Read these off the matrix that follows.
1) Find the 1st entry in reading order.
2) Find the 4th entry in reading order.
3) Find the entry just right of 109.
((128, 134, 123, 128, 134, 123, 130, 123, 133, 133, 130, 122, 130, 133, 130, 119), (125, 128, 124, 124, 130, 127, 127, 126, 132, 129, 133, 130, 123, 132, 126, 125), (115, 137, 109, 104, 147, 123, 140, 127, 148, 130, 148, 131, 117, 143, 115, 121), (126, 130, 129, 127, 128, 128, 129, 129, 128, 128, 128, 127, 130, 128, 128, 128), (123, 143, 130, 120, 137, 128, 148, 138, 129, 126, 126, 115, 143, 127, 122, 133), (127, 128, 128, 128, 127, 128, 128, 128, 128, 129, 129, 127, 128, 128, 128, 127), (128, 134, 122, 128, 133, 123, 128, 122, 134, 133, 130, 123, 129, 133, 130, 117))
1) 128
2) 128
3) 104

a = array([113, 116, 103, 138])
Report the 2nd entry from the left.
116
The last entry is 138
The first entry -> 113

grid = [124 139 131 114 105 141 124 115 106 132 133]
The entry just right of 141 -> 124
The entry just left of 105: 114

X =
[[139, 120, 145, 145, 133, 125],
 [131, 107, 132, 130, 132, 127],
 [129, 129, 110, 110, 134, 131],
 [130, 138, 125, 130, 123, 126],
 [141, 124, 118, 142, 104, 115],
 [126, 124, 132, 138, 115, 124]]
Counting starts at 0.
Give the entry directly below 118.
Answer: 132
The entry in row 1 and column 0: 131
The top-right entry: 125
The bottom-right entry is 124
The top-left entry is 139
The entry directly above the smallest entry: 123
Give the entry directly below 104.
Answer: 115
The entry at row 0, column 2 is 145
The entry at row 0, column 1 is 120
Give the minimum.
Answer: 104
Give the entry at row 2, column 0.
Answer: 129
Give the entry in the bottom-left corner.
Answer: 126

[[138 130 129 123 129 128 114 126 125 128]
 [125 142 143 102 124 141 118 125 121 145]]
Counting starts at 0.
The entry at row 1, column 0?
Answer: 125
The entry just left of the smallest entry?
Answer: 143
The bottom-right entry: 145
The entry at row 1, column 1: 142
The entry just right of 143: 102
The entry at row 0, column 0?
Answer: 138

array([[119, 130, 137, 131, 128, 124, 127, 148, 122, 147, 131, 115, 109],
       [123, 126, 133, 128, 126, 113, 124, 156, 116, 135, 136, 114, 115],
       [122, 128, 134, 129, 127, 116, 125, 155, 117, 139, 135, 114, 113],
       [126, 124, 128, 125, 125, 107, 123, 154, 115, 122, 137, 114, 123],
       [125, 125, 130, 126, 125, 108, 124, 155, 114, 126, 137, 114, 120],
       [120, 131, 137, 132, 129, 131, 129, 143, 125, 151, 128, 118, 109],
       [130, 123, 125, 124, 124, 104, 123, 150, 114, 113, 137, 117, 130],
       [124, 126, 131, 127, 126, 111, 124, 156, 115, 131, 136, 113, 117],
       [120, 131, 138, 132, 129, 127, 128, 146, 123, 150, 131, 117, 109],
       [119, 132, 138, 132, 130, 133, 129, 139, 127, 152, 127, 120, 109],
       [121, 128, 135, 130, 127, 118, 126, 153, 119, 142, 134, 114, 111],
       [121, 133, 137, 133, 130, 136, 131, 136, 128, 153, 126, 122, 111],
       [128, 124, 127, 124, 125, 105, 123, 153, 114, 117, 137, 116, 126],
       [120, 130, 136, 131, 127, 121, 126, 152, 120, 145, 132, 114, 110]])
Counting starts at 0.
Report the top entry of the column that holds the smallest entry.
Answer: 124
Report the entry at row 1, column 0.
Answer: 123
The entry at row 0, column 1 -> 130
The bottom-right entry: 110
The entry in row 0 and column 0 -> 119
Report the top-right entry.
Answer: 109
Report the entry just left of the smallest entry.
Answer: 124
The entry at row 2, column 0 is 122
Report the bottom-left entry.
Answer: 120
Report the smallest entry.
Answer: 104
Report the entry in row 0 and column 2.
Answer: 137
The entry in row 2 and column 1 -> 128
The entry in row 1 and column 1 -> 126
The entry in row 2 and column 2 is 134
Report the bottom entry of the column that holds the smallest entry.
Answer: 121

Questions about the matrix below. Indices start at 0.
1) Which number is the entry in row 1 and column 0?
2) Which number is the entry at row 1, column 1?
3) Which number is the bottom-right entry?
4) Which number is the entry at row 1, column 2?
5) Which number is the entry in row 2 and column 0?
6) Which number is the top-left entry?
7) Which number is the bottom entry of the column that holds the smallest entry?
8) Which number is the top-right entry?
[[153 114 150 127 137 139 127 138 119  99 121 121 122 123]
 [128 137 132 137 132 125 126 133 115 124 132 133 130 127]
 [127 136 133 134 131 126 128 130 116 125 133 134 131 127]
 [128 140 128 142 133 123 122 139 114 126 131 133 128 129]
 [150 115 145 129 136 137 125 140 122 103 120 120 121 124]
 [135 131 137 135 134 129 126 136 116 117 129 130 127 126]
 [128 136 133 134 131 126 128 131 115 124 132 134 130 127]
 [148 121 141 136 138 133 121 145 119 105 120 121 120 125]
 [144 125 140 137 137 131 123 143 116 109 123 125 123 126]
 [140 128 140 135 135 130 125 139 116 112 126 127 125 126]]
1) 128
2) 137
3) 126
4) 132
5) 127
6) 153
7) 112
8) 123

B =
[[109 132 121 143 131 143 150 113 133 136 127 125]
 [138 136 117 143 122 116 129 121 134 124 122 135]
 [135 155 108 131 141 136 148 127 120 133 126 131]
 [144 126 131 103 124 133 113 122 120 106 122 128]
 [124 110 153 132 119 132 119 148 138 140 133 137]]
The entry in the top-left corner is 109
The last entry in the row that holds the largest entry -> 131
Read off the entry just left of the smallest entry.
A: 131
The entry just right of the smallest entry -> 124
Read off the bottom entry of the column that holds the largest entry.
A: 110
The 4th entry in reading order is 143
Read off the 2nd smallest entry.
A: 106
Read off the 2nd entry on the diagonal from the top-right corner.
A: 122
Read off the bottom-right entry.
A: 137
The third entry in reading order: 121
The smallest entry in the last column is 125
Read off the third largest entry.
A: 150
Read off the bottom-left entry.
A: 124
Read off the third smallest entry.
A: 108
Read off the second entry in reading order.
A: 132
The entry just right of 134: 124
The fifth entry from the end, reading row by row is 148
The entry just left of the largest entry: 135
Read off the entry just left of 125.
A: 127
The second entry from the end, reading row by row is 133
